(in the rows, 128 means zero)
One turn or mirror swaps these rows in pairs. Which row does each one swap with?
The rows were stretched afterwards, more along some directions than others.
gaf: [ 81 146 115 136 140  99 140 101 175 140 131 114 117 139 124 136 133 162]
Parob: [111 149 113 167 126 123 130  89 125 144 168 119 130 136 152 154 145 146]
kas: [141 132 115 126 112 110 136  94 167 158 155 110 123 149 124 138 127 161]
Ketiz: [ 91 147 117 156 129 110 111  76 157 132 149 120 120 140 137 164 134 178]
degaz: [150 155 119 127 128 103 139 113 135 148 159 117 139 145 133 159 135 148]
gavu: [122 139 122 131 113 102 116  92 164 136 128 132 143 121 131 154 142 145]
Pum: [ 94 139  89 135 141 137 132  97 165 148 128 106 156 144 157 137 107 142]
Nin: [115 166 102 143 124  98 119 105 159 171 149 118 166 132 153 128 167 137]
masop: [122 143 124 158 116 112 128  96 148 159 153 135 108 147 129 125 131 144]
Muge: [125 160 113 111 159  98 127  80 164 158 135 110 155 128 145 137 150 153]
tufof: [109 172 107 166 140 123 120  71 145 168 154 120 139 136 163 142 152 147]
ner: [128 161 127 150 124  78 109  66 132 147 152 116 134 137 144 130 163 163]
bif: [ 96 130  97 119 128 113 112 102 179 149 107 130 160 135 134 112 127 131]
Nevu: [127 155 141 131 133 108 112 102 114 160 124 118 105 134 134 123 145 140]
duto: [118 147 117 124 131 101 113 139 150 146 102 124 148 122 136 116 159 124]
pezeg: [126 172 120 140 144  99 117  94 147 141 156  89 135 143 160 139 172 168]
Gom: [105 182 117 127 143  82 134 117 162 137 149 108 139 141 143 153 148 162]
kavit: [120 122 126 152 102  95 104 101 124 149 142 128 100 145 108 115 138 153]
suz: [122 180 121 149 127 107 106  90 132 134 148  96 159 147 148 153 137 156]
Komed: [110 162 121 175 135 122 135  94 166 112 161 114 144 141 146 155 120 155]
Duvus: [119 132 121 119 138 126 127 108 156 154 121 116 121 141 136 100 134 130]
Zore: [ 88 131 106 142 108  99 113 101 163 149 131 114 145 142 136 145 138 162]
torog: [133 168 137 131 152 109 133 110 145 126 167 113 138 143 153 142 140 155]
tusod: [132 138 132 138 106 104 113  68 155 147 172 113 114 152 122 141 137 165]
dus: [110 195 110 159 150 112 130 100 163 131 151 118 170 133 167 173 149 135]
lika: [116 130 116 146 108 115 117 115 107 154 150 113 104 144 131 134 130 146]
litos: [110 162 124 137 125  94 113  98 131 125 137  98 136 154 147 128 146 168]
duvuk: [135 168 149 178 140 110 125  99  92 126 171 121 120 124 151 168 147 146]
miku: [151 133 146 128 113  97 115  69 133 156 156 125 116 127 125 117 155 158]
guvo: [119 174 128 141 136 107 111  87 140 119 129 112 164 130 149 159 128 155]
Bepo: [ 93 153 113 136 132  91 125 104 138 154 146 118 121 147 149 149 144 152]
tasus: [132 164 104 150 131 104 120  87 154 152 132 113 161 123 133 136 150 138]
lod: [108 127 109 126 120 111 109  76 152 171 139  96 128 150 149 100 146 163]
lodus: [128 123 124 125 111  93 120  72 146 146 157 107 126 144 132 115 150 170]
nov: [115 121 136 139 123 123 112 116 144 113 112 124 139 120 125 136 122 141]
bokod: [110 119 108 136  93 126 106 113 154 162 116 120 118 140 119 120 133 138]
bet: [132 145 126 124 116 120  92  76 158 146 126 114 136 130 127 130 136 153]
pugi: [128 153 113 153 121 105 109 106 156 130 147 100 139 146 127 141 134 138]
Vapo: [112 158 117 164 147 131 133  93 146 145 151 121 118 129 148 170 127 135]
zuz: [ 87 159 115 127 145 116 128 106 184 129 134 131 135 136 148 154 126 157]
dakev: [ 87 131 109 133 131 117 116 116 148 139 109 114 151 146 136 119 121 135]
tolu: [119 173  97 155 110 104  98  99 149 143 150 105 176 139 154 152 149 141]

Swapped with zuz: masop
Swapped with Nin: Pum
Swapped with kas: Gom
Swapped with degaz: gaf

